One vector is turned by the same rotation once a tick. Each row is the vector after some number of ticks, and that number follows the row.
The counts run from 0 to 435.
[ 80 131 150  95 147 130 113 151 164 129 135 142  93  65 133  99 146 144
 119 105 105 125  98 129 117  92 110 138 137  86 119 149 124  54 110 159
 148 116 150 128 126 157 151 137 136  95]
11
[100 110  97 159 164 107 124 117 150  94 132 167  93 120 129 189 117 134
 122 173 137 133  57 133 146 138 166 138 131 118  86 180 136  92 131 129
 138 106 153 156 139 139  97 115 120 106]
294
[ 59 143 101 126 164 124 141 127 130  93 125  82 161  94 134 170  91 114
  84 152  86  98  81 154 154 133 143 150 125 140 130 138 143 132 122 128
 136 141 130  99 143 138  79 125 151 155]
264
[114  85  97 171 122  93 127 137 155 139 103 151  90 102 167 136 150 147
  81 109 120 138 141 101 114 145 153  89 123 112 168 118 111  77 140 119
 169 118 147 139 123 114 105 183 167 158]
425
[ 95 124  88 152 157  89 130 101 167 114 159 171 129 127 140 191 129 146
  85 174 115 136  80 114 140 137 151 124 114 133 105 168 102 115 138 108
 144  94 159 140 131 122  90 132 145 121]
296
[ 83 178 163 121 133  78  93 124 168 134 123 113 158  75 157 141 140 165
 116 121 102 135 100 103 146  47 130 126 117 122 136 101 132 134 113 127
 120 141 148 137 118 135 100 157 135 109]
212
[ 79 140 158 153 120 111 160 122 143 119 134  68 126 105 150 146  71  94
 102 128  90  99 147 129 105 158 144 141 163 159  93 118 159 111 120 145
 157 171 131 140 164  91 124 145 133 108]
110
[ 81 158 101 163 155 101  98 140 117 112 104  73 140 133 145 136 101 150
 161 146 108 100 112 129 156 101 153 141 137 165 137 107 172 128 109 183
 152 175 109 119 132 121 103 126 137 124]
410
[ 96 104 120 138 169 110 163 129 154  99 109 147  98 100 117 159  91  94
 141 167 129 124  76 148 142 156 156 120 155 129  76 173 144 108 140 136
 150  97 151 153 159 146  94 109 132 110]
292
[123 109 140  95 139 161 116 150 121 136 189 129 102 173 163 113 128 155
 164 173  92 133 114  99 136 156 170 121  90 137 120 131 170 136 151 157
 175 116 136 142 157 100  84 144 104 119]
171
[ 98 138 128 112 130 165 110 115 128 125 159 162 125 141 136 122  92 162
 171 142 124 142 119  62 129 126 127 120 106 140  98 111 133 135 147 153
 208 113 133 103 162  73 101 124 143 125]
174
[ 84 170 108 127  85 124 149 116 140 108 119  79 156  87 149 143 121 138
 103 135 104  93 116 145 126  69 125 119 100 136 115 129 155 150 104 120
 186 136 160 108 139 145  90 155 113 122]
238
[ 99 149 124 117 147 135 113 133 130 136 121 160 138 141 118 169 137 172
 184 112 125 127 102  91 146 104 125 117  99 148 114 148 124 141 128 209
 182 152  89 112 127  71 113 123 119 111]
177
[113 161 152 109  82  91 116 103 179  81  90 106 143  84 130 181 123 148
 138 103 134 111 134 159 113 113 104 101 132 133 123 120 157 136  96 166
 159 150 142 130 134 159 125 174 111 109]
389
[ 86 139 106  91 143 122 146 117 139 102 108  99 145 108 101 150 108 112
 129 190 115  84  60 170 149 157 148 130 130 131 123 140 137 122 113 138
 135 134 146  92 141 161  72 109 150 161]
266
[ 91 160 150  86 188 107 133 128 157 137 100 132 169  85 107 154 183 127
 112 125 121 125  81 122 187  97 104 140 129 129 117 132 126 146 137 148
 142 118 116  99 121 139  81 131 136 120]
33
[114 167 104 139  95 149 151 105 128  88 115 102 132  91 137 176  66 153
 117 159 137 117 117 132 133 103 146 123  99 141  96 122 159 134 107 135
 140 120 175 106 167 163 101 125  86 171]
89
[123 168 182  84 127 113 167  91 160 155 139 144 103  90 110  98 178 120
 104 114 135 134 137  88 128 155  85 141 147 109 100 111 136  92 124 141
 149 100 170 118 151 154 150 136  91 101]
336
[127 145 156  54 119 116  69 110 144 128 122  92 116  75 152 139 128 179
 149 164 139 126 128 137 127 110 151 120  97 106 154  88 146 104 103 146
  97 148 144 131 104 161 118 152 110 144]
216
[109 178 109 143 150  88 145  93 115 115 106  88 159 106 136 123 150 123
 141 173 154 110 135 109 183 121 135 149 144 138 129  85 177 159 126 103
 186 126 137 109 143 147  76 117 116 126]
233
[113 156 132  81 159 134 120 128 146 139 113 118 121  91 127 115 195 162
 112 156 114 130  76 120 170  85 127 145 102 102 121 121 148 103 121 143
 120 101 164 114 119 192  92 125  91 120]
36
[127 128 122 116 152 122 152 133  96 150 145 119 104  83 182 161 135 154
 129 125 157 139 164  98 146 128 146 143  87  81 131 136 133 101 147 150
 146 171  70 134 100  71 140 104 114 149]
49
[132 167 170 102 138 107 133 131 163 160 135 152 125  69 146 118 182 155
 100 100 106 128 111 110 169  89 108 123 105 120 150 125 133 123 113 147
 130  96 158 109 162 171 148 164  86 137]
186
[ 98 137 106  91 165 125 141 114  94  95 192 131 120 102 160 134 118 151
 162 129 138 151 153  90 144 162 132 144  88  71 159 105 140 131 157 116
 177 129  91 122 131 106 108  99 129 140]
199
[ 67 131 130 129 140 108 150 128 122 113 129  69 108 118 137 147  59 100
 148 153  99  94 110 152 112 159 167 144 153 147 103 132 170 104 112 172
 129 177 123 149 149 112 120 121 131 105]
112
[124 122 181 123 184 120 126 142 134 161 150 129  89  98 139 141 143 116
  97 136 105 115  96 119 175 162 154 183 150 126 108 151 143  79 135 169
  85 153 110 138 150 105 140 126 102 128]
313
[108 138 114 139  78 145 144 151 166 130 129 152 132 113 116 150 147 152
  80 167 123 107  62 124 132 122 140 113 116 106 107 154 102  96 118 119
 152 132 188  89 140 148  90 134 140 188]
270
[ 75 179  88 148 143 104 102 111 118  99 113  92 156  95 137 136  79 148
 144 139 113  99 103 126 162 103 136 149 129 155 147 100 144 119  92 157
 142 156 128  77 163 143 112 117 145 149]
412
[ 96 133 124 194 128 137 135 169 128 118 134  65 102 122 176 118 118 138
 114 150 126 135 173 123 154 137 141 135 173 154 136 121 183 118 150 138
 184 144 143 165 112 118 131 152 128 162]
256
[ 86 142 103 141 153 111 116  93 149 157  84 111 112 130 122 139 123 148
  92 114  99 133 148  85 109 168 111 121 154 182 159  92 114  88 127 174
 145 106 151 121 109 121 125 176 154 137]
129
[ 95 134 104 179 122 118 109 133 160 149  91 136 105 158 142 166 150 180
  89 113  97 144 126  88 115 143 126 106 142 172 149 121 118  92 135 179
 146 124 164 140 100 113 131 179 134 146]
127
[ 92 155  96 175 172  93 162 135  96 119 114  99 141 115 156 122 158 133
 122 133 132 126 131  91 183 110 147 157 137 125 157  86 167 143 151 112
 174 133 124 126 125 135  78 116 116 143]
231
[136 124 137 121 137 177  94 158 124 126 181 133 111 120 184 144 126 179
 152 168 131 153 158 113 172 138 131 137 110 136 111 147 161 138 155 148
 192 129  99 138 126  80 132 138 121 157]
23
[157 115 154 111 143 159 122 126 128 128 156 148  87 130 145 149 101 147
 148 197 131 139 103 110 161 154 175 138 112 149  74 146 166 125 141 152
 134  89 156 140 178 125 105 131  83 137]
319
[133 132 140 125 143 150 161 122 117 131 120  99  98  79 137 146 111 101
 115 155 138  87 141 164 165 185 125 160 164 150  96 167 165 103 108 163
 171 140 119 105 165 122 162 126 104 152]
286
[ 98 161 170 134 142  97 168 142 175 105 105 108 149  86 136 161 136 122
 136 138 140 141 124 128 169  84 116 114 154 144  75 141 166 178 150 124
 163 116 147 166 131 150  89 130 114 100]
59
[123  94 153 102 172 106 102 163 141 159 181 135  89  89 199 106 142 157
 119 159 101 138 118 120 143 136 172 136 107 101 150 128 135  83 146 117
 117 119 127 160 118 115 125 146 138 131]
17
[ 97 139  76 164 165  87 131 106 136 138 163 179 106 140 153 134  91 164
 158 158 114 129  90  80 132 130 167 121  99 151 126 139 117 107 121 141
 147 100 153 139 154 109 116 116 131 106]
147
[122 130 135 162 103 123 132 171 134 116 152 107  95 170 155  92 145 142
 177 167 149 122 145 100 140 168 152 118 160 112 138  96 169 102 145 137
 188 166 147 136 125 125 105 127 136 155]
403
[126 124 109 146 149 104 124 107 121 189  92  88  96 110 163 145 152 143
  98 153 132  93 160 112 135 166 146 136 138 165 138 133 128  79 110 171
 145 154 110 128  87  79 149 161 129 145]
280
[150 119 186  65 129 114 127 125 163 144 107 129  90  80 148 102 165 141
 148 124 130 136 134 126 136 124 131  96 119 119 135 108 165 111 123 155
 147  77 160 151 147 170 127 178  95 109]
189
[ 97 174 106 140  86 124 139 118 125 103 129  79 156  96 150 153 144 147
 101 148 113  90 113 140 145  67 130 137  96 130 118 133 172 147  98 121
 182 150 159 111 146 147  93 151  88 120]
237
[120  88  91 137 150  82 121 111 143 155  94 120  92 116 164 120 152 126
 125 139 133 123 155 108 117 187 156 100 141 126 166  98 123  91 131 132
 182 112 128 143 108 108 102 167 172 138]
427
